In the data rows, the value 50 means zero.
Here are some numbered points:
[31 51 63 49 37 87 26 52 54 35 48 43 45 51 36 36 60 57 56 44 60 62 54 67 55 25
 57 46 51 69 48 33] 0
[48 48 60  0 43 27 37 43 61 63 41 61 54 68 48 34 51 53 52 63 37 48 40 79 42 43
 51 65 44 60 70 75] 1
[68 42 40 31 67  2 30 60 64 77 48 62 62 72 53 64 30 46 45 47 53 42 47 87 49 60
 16 32 30 37 84 58] 2
[67 73 54 62 47 38 62 55 54 46 48 46 75 51 28 92 29 57 63 41 63 33 34 11 53 46
 45 42 62 37 32 62] 3
[68 47 41 22 64  0 28 51 64 75 48 64 60 81 48 57 32 47 45 53 53 43 51 99 48 58
 26 38 34 33 80 62] 4
[40 64 40 63 33 67 42 37 62 65 43 45 81 35 39 66 41 66 41 42 20 54 43 67 36 58
 77 52 60 47 42 47] 5
[43 45 62 72 52 64 50 51 50 53 41 30 26 59 48 29 65 40 60 54 67 42 54 34 80 45
 39 70 68 42 19 72] 6
[55 46 34 55 54 40 57 49 44 51 62 59 57 37 71 60 64 37 48 58 35 36 37 37 40 68
 55 52 21 58 71 64] 7
[49 42 37 99 53 74 33 51 48 18 61 56 48 37 62 57 66 48 39 63 64 50 43 12 51 47
 46 36 51 61 53 42] 8
[42 66 41 35 66 34 40 56 35 59 76 15 24 36 39 62 43 38 58 43 55 48 58 52 48 51
  9 72 61 61 51 87] 9
[45 34 40 74 55 52 25 55 48 48 57 52 49 48 62 56 81 31 63 60 57 41 43 53 55 47
 32 37 22 69 69 53] 10
[60 46 34 63 48 34 58 48 29 58 53 61 66 29 64 60 45 50 42 52 37 51 60 60 32 74
 63 33 25 54 73 17] 11
[69 58 48 60 39 25 71 42 54 25 55 72 65 38 66 62 55 52 55 43 47 48 47 43 15 54
 99 26 42 37 63 43] 12
[37 41 63 41 47 67 30 55 75 38 42 55 40 75 54 21 72 46 54 60 62 43 37 54 59 31
 54 56 41 57 50 72] 13
[53 41 46 75 58 55 57 53 38 43 58 52 56 49 55 65 59 40 45 73 51 34 34  2 62 56
 25 57 31 64 55 66] 14
[47 32 54 59 47 69 41 51 15 45 56 50 39 44 48 32 55 51 39 58 61 66 77 54 57 51
 39 44 34 69 60 16] 15
[48 42 52 30 32 42 53 34 45 61 43 65 61 45 59 41 64 53 58 44 26 65 60 92 37 51
 89 39 41 48 63 19] 16
[39 80 35 39 60 49 41 47 40 56 75 12 45 51 17 68 36 55 45 43 44 52 54 50 48 46
 10 84 57 59 44 90] 17
[48 67 37 67 35 62 38 40 56 62 41 46 81 32 39 67 37 64 41 46 27 49 47 69 42 64
 71 47 62 43 45 40] 18
[55 45 30 70 46 59 54 47 30 57 58 61 70 28 60 65 50 52 43 48 29 54 61 53 48 69
 66 29 23 49 69  4] 19
[45 42 65 66 43 63 62 46 57 44 35 47 37 39 66 24 66 44 59 44 55 51 56 59 52 46
 83 50 59 41 41 41] 20
[48 53 62 68 48 73 54 55 37 36 52 39 40 54 39 45 65 42 67 48 77 37 55 17 85 40
 38 51 46 53 31 56] 21
[37 44 62 66 39 74 51 48 65 46 35 46 36 47 61 24 70 46 58 45 53 51 51 58 60 45
 78 55 59 40 38 53] 22
[56 59 38 63 59 36 47 49 77 38 50 62 62 63 62 42 35 62 18 64 41 41 27 39 20 58
 62 66 49 37 58 85] 23
[51 57 47 58 52 63 50 52 75 28 48 57 56 55 59 39 49 60 33 63 43 41 26 15 28 50
 67 66 56 46 46 86] 24
[68 46 45 10 63  0 40 51 60 76 46 60 61 72 46 51 32 47 42 54 50 41 50 92 50 58
 24 45 37 39 83 71] 25
[62 34 44 76 86 40 56 71 36 43 74 43 26 59 57 68 34 39 37 51 77 50 54  5 64 54
  0 40 55 49 46 42] 26
[50 44 52  3 46 34 39 41 57 68 40 65 59 67 51 34 57 51 49 67 33 48 40 71 47 49
 56 65 30 59 70 73] 27
[66 75 44 38 59 24 64 56 76 43 59 48 65 99 31 42 31 59 36 27 59 35 59 72 57 58
 45 48 34  1 51 70] 28
[49 27 58 36 50 32 36 44 39 61 43 61 37 47 63 36 70 39 59 67 54 55 54 74 53 44
 45 44 38 71 66 44] 29
[30 71 34 50 59 68 34 55 44 51 83  8 39 45 21 67 33 53 40 34 46 57 62 58 49 51
  5 71 62 59 47 75] 30
[68 62 71 22 60 35 88 54 56 53 38 53 47 68 31 57  1 69 42 28 65 61 58 34 60 47
 46 45 94 16 21 32] 31
[45 46 66 27 37 41 42 45 61 62 32 56 47 54 51 40 65 41 76 49 53 44 49 80 69 40
 64 45 57 46 49 53] 32
[51 53 72 32 43 38 54 51 65 55 30 50 41 49 50 47 56 44 80 39 63 45 45 61 57 36
 64 43 70 43 38 56] 33
[46 30 50 63 41 66 49 45 28 43 48 64 50 44 64 35 64 51 43 62 46 66 64 60 49 52
 64 35 34 65 61  0] 34
[55 46 59 55 54 31 62 53 19 50 53 45 31 19 52 61 39 44 64 36 71 64 78 60 45 52
 46 25 62 50 58 19] 35
[48 56 23 89 54 70 25 49 61 19 72 57 63 74 49 37 64 60 18 63 52 44 46 36 39 55
 57 50 18 48 61 65] 36
[57 37 39 44 47 31 45 47 59 54 44 72 56 30 78 58 54 48 48 60 27 58 38 63 15 59
 71 38 49 57 72 37] 37
[53 44 46 53 54 53 54 51 26 65 46 47 56 45 46 60 42 49 40 77 41 42 45 12 59 66
 22 74 46 65 44 62] 38
New points follow, each followed by the number of its nearest point above.
[62 44 51 48 52 27 67 44 28 71 43 47 51 43 49 61 40 45 45 79 40 42 43 16 57 64
 31 79 54 59 41 71] 38
[55 46 69 60 50 51 61 54 32 31 49 47 40 44 49 45 61 40 68 55 75 40 51 21 65 36
 42 48 50 63 45 57] 21
[66 46 38 49 67 21 59 50 40 83 41 49 45 47 55 61 19 48 35 68 44 45 52 29 58 81
 16 67 71 31 39 70] 38
[44 25 60 39 51 46 36 49 43 57 44 57 36 54 64 33 69 38 56 65 56 53 52 66 58 45
 34 46 36 73 66 44] 29
[62 58 70 29 64 45 84 60 54 57 36 54 43 62 37 60  0 68 42 29 66 64 57 34 60 46
 38 41 92 23 18 17] 31
[30 40 53 52 32 65 19 38 53 49 49 44 51 64 41 20 75 59 44 57 45 66 63 99 42 35
 66 49 43 66 55 39] 0
[58 48 66 11 60 40 81 51 45 57 40 55 39 64 46 41 35 51 45 68 51 44 40 10 63 51
 33 80 59 53 35 76] 38
[62 81 58 42 56 28 94 46 67 48 50 35 46 67 32 62 22 59 54 18 56 49 54 42 52 51
 61 58 91  5 12 67] 31
[42 47 59 34 42 67 29 60 73 37 44 60 45 71 55 25 69 45 61 50 61 42 42 63 59 34
 59 48 33 53 57 59] 13
[49 38 53 29 37 39 48 43 54 57 42 68 59 49 64 40 69 47 62 51 36 56 50 85 33 48
 82 35 30 57 69 30] 16
[62 76 43 46 56 20 69 51 76 43 57 44 63 99 33 41 35 58 35 26 54 38 59 81 55 58
 55 52 37  0 49 70] 28
[33 57 65 43 38 85 33 50 54 36 51 42 43 43 31 39 56 58 60 41 67 57 55 48 54 27
 59 47 60 66 41 51] 0
[49 48 47 91 53 78 45 62 44 23 68 49 53 37 49 82 56 47 57 47 65 46 37  0 49 41
 38 36 53 60 38 47] 8
[54 42 53 29 33 33 58 37 44 58 41 69 61 53 60 41 59 53 55 44 32 65 62 99 34 55
 86 32 41 45 62 13] 16
[55 59 52 57 45 57 64 46 70 24 45 62 52 51 57 40 53 59 41 64 47 43 29 12 34 46
 81 62 63 47 35 78] 24
[63 51 49 75 72 38 55 66 26 38 73 39 37 62 40 61 43 38 50 44 87 38 65 23 79 49
  8 39 31 45 51 49] 26
[59 41 50 23 42 24 56 38 52 64 39 72 63 48 58 47 43 56 47 44 31 66 60 98 27 58
 78 32 45 40 73 25] 16
[38 32 56 58 55 68 56 49 26 49 50 41 26 38 59 25 63 41 47 56 55 62 70 56 61 51
 41 56 49 66 49 26] 15
[55 44 65 10 63 52 76 53 49 56 39 58 40 68 48 39 39 49 45 69 50 43 38 13 70 48
 31 75 53 55 36 72] 38
[52 40 43 71 61 60 35 59 52 41 56 58 51 58 60 56 62 40 47 70 59 34 30  9 64 49
 24 53 33 63 53 69] 14
[68 34 38 82 89 27 52 69 40 47 70 43 25 68 57 66 33 38 33 54 80 51 58 18 64 58
  0 41 50 42 46 43] 26
[53 41 51 26 40 33 58 39 49 65 40 71 61 55 61 44 53 54 52 42 29 64 60 99 39 55
 83 31 39 41 64  8] 16
[51 49 63 11 61 41 48 66 37 65 51 40 26 47 38 53 26 42 59 42 70 51 60 59 71 43
 10 57 55 59 53 53] 9
[57 40 49 27 41 26 51 40 52 67 41 72 63 52 63 47 48 56 52 40 33 67 58 99 32 54
 77 28 43 39 70 10] 16
[59 72 65 18 52 48 80 54 70 62 35 44 49 58 35 61 19 58 61 21 53 48 48 45 62 49
 56 55 83 18 22 50] 31
[50 40 52 33 34 47 50 43 48 51 48 73 61 45 67 42 66 49 58 49 35 56 51 79 36 51
 85 31 31 55 68 18] 16
[64 72 51 66 40 36 45 53 70 41 37 58 79 66 30 71 36 63 53 49 61 34 33 28 47 46
 57 43 62 30 37 75] 3
[50 63 35 40 61 60 36 62 85 43 47 63 58 67 51 44 18 65 16 53 43 45 36 57 44 58
 46 56 45 31 65 67] 23
[60 72 66 33 49 34 95 47 56 52 41 46 51 46 41 67 21 61 62 21 51 57 52 40 41 49
 71 46 99 17 13 42] 31
